(in the rows, 128 means zero)
Each path below is one point turned by a fixed rotation once a step. After each direction that follows a path, write how fast that rotation turns it, in degrees per step (0 if it stays still).
Each turn is a multiple of 5 degrees from 10 to 175, or 0.
path 1
[128 136 132 126 123 124 110 124 129 127 135 129 145 128 134 124 140 137
 135 131 128 123 141 137 129 139 124 138 137 132]
[127 125 129 121 126 132 125 130 136 123 131 125 142 134 130 126 145 127
 136 127 127 120 141 138 129 141 117 133 142 136]
[124 132 128 135 124 126 115 121 135 128 123 132 143 138 133 125 138 123
 132 130 129 121 139 143 134 138 121 140 136 134]
[125 130 127 125 117 128 123 121 131 117 135 132 140 128 126 130 138 124
 132 125 134 124 144 143 133 141 122 129 135 139]
[128 136 131 120 122 129 118 119 128 134 130 129 142 134 133 131 144 131
 128 133 133 122 143 137 129 141 124 139 131 135]
[129 128 131 127 119 128 122 131 135 129 129 130 139 133 133 124 144 125
 135 127 131 121 144 138 126 147 114 124 128 136]
[125 138 124 131 124 126 128 125 130 131 126 137 146 135 129 125 145 125
 134 128 128 121 141 140 127 137 123 138 129 141]
[124 132 130 123 123 129 128 128 128 123 129 134 143 133 132 131 135 120
 127 128 138 122 147 145 128 137 113 130 127 139]
[126 145 131 126 121 124 119 124 130 129 130 136 144 128 137 130 136 134
 132 130 130 122 145 138 124 138 121 134 122 134]
[128 130 131 120 126 128 128 137 126 126 134 130 146 128 132 125 144 130
 136 129 131 122 145 135 121 138 114 129 131 138]
[122 138 128 128 131 127 124 132 136 130 122 134 147 136 139 127 137 127
 135 131 125 119 140 140 124 133 115 139 130 134]
[123 132 130 130 125 124 121 132 128 115 133 135 147 127 132 125 131 125
 135 126 132 124 144 144 128 133 114 130 134 136]
[123 142 131 118 128 127 121 124 130 123 132 132 146 128 135 133 135 135
 133 132 129 121 143 140 127 133 122 141 136 133]
[128 127 136 122 125 128 113 134 131 124 132 125 143 130 137 125 137 131
 134 130 130 123 143 138 127 139 113 130 137 130]
[125 135 126 129 127 126 121 127 138 124 128 131 145 132 132 124 141 132
 141 127 120 121 137 138 128 138 123 138 141 134]
[124 124 129 126 126 129 121 127 128 119 131 128 144 135 129 126 137 121
 131 129 134 123 141 145 134 135 117 137 142 137]
[124 138 130 125 120 127 115 117 138 122 129 131 139 131 134 133 134 130
 131 129 130 122 143 142 133 141 124 136 134 133]
[131 128 132 123 119 128 117 126 125 126 138 127 142 129 129 124 146 131
 133 129 134 124 143 136 130 144 121 131 136 137]
[126 133 127 123 124 131 125 124 140 133 124 129 139 138 133 129 147 127
 133 129 127 119 140 138 128 143 120 136 134 136]
[126 128 128 136 120 125 120 126 129 126 127 134 143 135 129 122 139 119
 132 127 134 123 143 143 132 140 118 130 130 138]
[123 141 126 121 120 128 130 119 132 124 131 136 143 130 129 134 139 127
 131 127 132 122 144 142 129 139 125 134 129 141]
[129 132 134 122 122 128 118 129 124 132 131 130 143 132 135 127 140 127
 127 133 138 122 147 138 126 140 115 131 125 135]
[126 139 128 127 123 126 127 130 137 129 127 135 144 130 135 127 143 131
 139 126 125 120 143 135 121 142 118 128 126 137]
[124 132 127 128 129 127 128 134 123 127 129 135 150 134 130 122 141 122
 132 130 132 122 142 141 125 131 115 136 131 139]
[120 140 129 123 126 127 125 127 136 120 126 135 144 130 137 135 129 126
 131 128 130 121 145 144 126 134 115 133 128 135]
[128 137 133 125 124 123 115 130 122 123 137 133 148 125 135 124 136 134
 134 131 133 124 145 138 125 133 119 134 130 134]
[125 134 131 116 129 130 126 133 136 124 130 128 144 130 136 130 140 134
 137 129 124 119 141 136 123 137 116 135 138 134]
[125 129 131 134 129 124 114 133 131 125 126 131 147 135 137 121 136 125
 135 131 128 122 139 141 128 134 114 137 137 131]
[122 135 126 125 125 127 125 124 136 113 132 132 144 128 129 130 133 128
 137 125 127 123 141 144 130 135 121 135 141 137]
Directions:
[127 126 127 122 132 132 133 129 125 130 128 126 129 130 127 131 131 127
 125 130 130 127 128 128 128 126 128 132 131 130] => 130
[125 129 127 130 130 133 126 125 126 130 131 128 127 131 127 131 127 126
 129 127 125 134 129 127 124 128 128 124 130 126] => 0
path 2
[133 129 120 124 126 130 114 134 113 130 125 130 123 122 135 132 112 136
 136 125 107 131 121 123 132 129 135 118 125 116]
[126 137 125 138 136 127 110 122 121 136 124 130 126 119 126 121 120 122
 136 125 124 143 126 117 132 129 135 118 134 112]
[127 122 120 130 128 117 117 130 119 127 132 119 122 107 125 124 117 136
 131 130 113 131 119 124 129 124 139 119 128 116]
[129 132 119 129 129 135 118 121 113 134 120 125 131 118 137 123 113 128
 141 123 115 139 128 128 138 132 133 124 123 115]
[123 128 121 140 137 125 115 130 122 132 139 126 125 117 127 131 118 132
 136 131 120 137 120 111 137 131 132 117 130 114]
[126 128 123 128 127 123 122 120 119 131 131 119 124 109 127 120 114 120
 133 132 113 132 130 134 136 134 141 123 131 110]
[128 126 117 139 130 138 116 126 120 131 131 114 135 121 131 129 117 136
 138 126 114 138 128 120 138 125 134 118 119 119]
[129 132 120 130 138 131 126 128 120 135 139 128 126 119 125 125 106 123
 136 132 119 132 128 118 136 136 136 121 139 111]
[128 126 127 137 122 128 114 131 120 133 133 114 124 120 121 128 124 125
 129 133 109 138 133 129 137 132 141 117 125 114]
[135 129 114 134 137 139 123 119 125 134 129 119 131 122 124 120 107 130
 135 125 114 132 131 122 131 122 141 118 132 121]
[137 134 125 128 127 133 117 142 112 135 137 122 129 124 123 133 115 128
 133 132 114 133 128 120 131 132 134 120 133 110]
[129 128 125 136 134 128 117 125 125 135 122 125 120 124 120 118 117 124
 128 126 111 141 137 124 134 131 144 112 133 120]
[137 130 119 131 126 133 112 127 121 134 132 119 125 122 124 129 112 133
 135 129 113 127 119 122 122 115 141 120 130 116]
[136 137 124 126 137 131 117 135 109 132 121 127 133 118 127 120 118 127
 131 123 115 141 133 122 130 133 133 117 135 114]
[127 124 125 138 125 122 113 132 124 137 125 127 113 122 122 127 113 135
 135 127 116 139 121 118 131 127 141 116 129 119]
[132 135 121 127 132 129 110 118 117 127 125 128 128 115 132 122 118 122
 133 126 110 129 122 129 127 123 139 120 132 111]
[130 129 122 135 132 124 116 134 113 135 125 118 132 113 125 123 119 137
 137 124 124 146 125 116 132 126 131 120 126 116]
[125 126 121 128 132 123 121 125 120 130 127 135 116 117 133 125 107 129
 135 127 110 132 122 124 138 136 138 118 131 116]
[125 134 124 138 126 130 107 120 119 133 131 119 130 116 129 128 125 122
 138 130 119 139 123 125 134 125 135 122 123 109]
[128 125 116 131 141 125 127 127 119 127 134 120 132 107 126 118 112 135
 133 127 117 135 127 120 134 130 136 118 131 119]
[128 128 123 132 120 132 119 130 115 138 132 122 122 122 132 133 110 128
 141 131 113 136 127 127 141 137 136 125 123 112]
[125 131 121 141 141 133 115 118 127 128 136 123 131 120 125 125 122 122
 130 130 113 136 131 119 138 129 138 113 131 115]
[134 126 120 130 125 128 125 131 118 136 138 110 128 113 120 124 110 130
 135 133 119 130 128 127 130 127 140 125 131 113]
[132 130 121 132 132 140 120 130 117 131 126 124 130 128 131 128 115 129
 132 126 105 138 136 125 141 135 136 114 126 119]
[131 132 123 140 132 132 116 127 127 140 138 122 122 125 117 128 112 124
 136 132 122 135 126 115 129 125 140 119 137 113]
[136 129 123 125 128 128 118 132 115 127 129 117 128 116 123 122 120 126
 124 130 105 131 133 131 128 128 142 115 133 114]
[135 130 120 136 128 138 116 130 119 141 120 121 126 128 125 125 110 134
 139 122 118 142 130 119 131 124 137 119 127 122]
[133 134 123 128 136 127 113 133 119 129 134 134 122 122 125 129 115 126
 130 130 111 128 121 117 127 128 137 114 139 112]
[131 131 127 134 123 124 111 127 117 136 118 117 124 116 121 118 122 126
 132 126 118 142 131 129 128 126 141 120 129 114]
Directions:
[132 129 128 129 127 133 130 131 129 130 130 125 129 133 123 129 127 126
 125 130 126 127 133 128 127 127 130 126 131 129] => 25
[127 127 127 126 133 128 128 129 128 122 129 131 129 127 130 128 130 129
 124 128 122 126 128 127 129 129 128 123 128 130] => 175
path 3
[117 121 127 124 124 124 139 132 146 124 128 137 143 117 122 123 121 127
 132 125 132 117 135 133 121 121 137 128 132 124]
[126 118 133 126 121 125 139 137 139 127 128 141 141 119 117 124 125 122
 139 132 131 116 134 134 127 121 140 128 130 125]
[120 117 128 127 122 127 138 134 133 124 131 147 138 125 115 124 124 118
 140 132 132 122 132 133 117 115 133 128 130 126]
[119 119 126 135 126 131 135 132 140 125 131 141 139 125 115 127 124 120
 138 126 130 122 131 128 117 112 141 124 122 125]
[127 119 129 133 127 122 128 131 134 125 127 139 140 127 111 128 128 116
 141 127 125 123 132 123 120 117 147 128 126 124]
[120 119 127 126 129 115 128 123 137 122 129 138 139 128 114 126 127 117
 139 124 129 125 133 122 112 116 138 131 133 123]
[122 121 131 127 129 117 130 124 148 128 128 130 142 122 117 128 129 120
 134 122 132 117 128 125 118 117 141 127 130 120]
[129 119 137 120 122 116 130 129 140 129 127 135 140 122 115 128 133 117
 136 128 131 116 127 130 119 119 138 128 135 118]
[122 119 133 119 120 123 133 129 138 127 130 140 138 122 118 128 131 119
 132 127 132 120 126 132 109 113 130 125 135 118]
[125 120 133 125 118 130 130 135 140 130 128 137 141 118 118 130 128 123
 127 124 128 120 126 131 114 112 139 119 128 118]
[128 118 133 121 117 125 127 138 129 125 125 142 142 120 115 128 126 122
 132 125 122 126 131 129 116 115 143 123 134 122]
[118 121 126 121 121 123 130 132 135 121 127 141 142 120 119 125 120 126
 130 120 124 127 135 125 114 114 138 126 135 125]
[121 122 130 124 121 123 131 133 144 123 126 135 145 117 120 124 121 125
 133 120 124 119 135 124 127 117 144 127 132 127]
[123 122 132 120 119 119 135 132 136 122 128 140 142 122 117 120 123 119
 139 128 126 116 135 128 129 119 138 132 137 126]
[116 122 127 125 120 126 139 129 141 122 134 140 140 125 119 119 123 118
 137 127 132 116 132 131 122 115 132 130 133 123]
[125 122 130 133 120 130 136 134 140 125 132 137 141 124 116 120 126 115
 137 129 130 114 130 132 124 116 142 126 126 119]
[126 120 128 130 123 125 132 133 129 121 131 142 138 129 113 121 127 113
 139 131 129 122 132 132 116 119 142 127 130 117]
[118 121 123 133 128 124 131 128 138 121 130 138 140 126 116 124 124 119
 134 124 131 126 133 129 108 119 142 125 128 117]
[126 119 129 131 129 118 129 130 141 125 124 134 143 121 116 128 127 122
 135 125 131 122 134 128 116 124 150 126 128 119]
[124 116 132 121 128 112 132 128 137 125 125 139 141 121 115 129 128 121
 138 129 132 122 134 130 114 124 139 131 136 122]
[119 117 131 122 126 120 136 127 147 129 128 137 140 119 118 131 128 125
 134 125 135 119 130 131 113 117 133 126 130 123]
[128 116 137 124 121 124 134 135 141 133 126 139 140 118 115 132 130 123
 136 130 130 117 127 131 122 115 138 124 127 124]
[124 116 133 121 119 125 131 134 132 128 128 146 138 124 114 131 129 120
 137 128 126 124 128 127 115 110 132 124 132 126]
[119 120 128 127 120 129 129 131 138 126 129 140 141 123 116 129 125 122
 132 120 124 124 128 123 115 107 137 122 127 126]
[127 122 132 125 120 122 125 133 135 124 126 137 143 122 114 126 125 119
 135 121 120 121 131 120 123 113 146 126 131 125]
[121 124 129 118 121 117 128 127 136 119 129 137 142 125 117 122 124 118
 135 121 123 122 133 123 119 115 137 130 140 123]
[119 125 129 123 121 122 132 127 146 122 131 131 143 121 121 120 124 119
 131 120 129 115 130 127 122 115 137 127 135 119]
[128 123 135 123 117 122 134 134 138 124 130 135 142 121 119 119 128 116
 134 129 129 113 130 133 125 121 141 127 136 116]
[122 121 129 123 118 126 136 132 133 121 132 141 139 125 119 119 126 117
 132 130 132 120 131 137 113 119 134 126 135 115]
Directions:
[127 125 128 126 127 129 130 132 128 129 125 132 129 123 129 132 126 134
 128 129 128 131 130 129 128 129 127 127 127 133] => 35
[128 129 128 132 129 131 128 129 134 130 128 124 130 125 129 129 128 130
 126 125 128 125 127 128 131 127 132 125 123 128] => 125
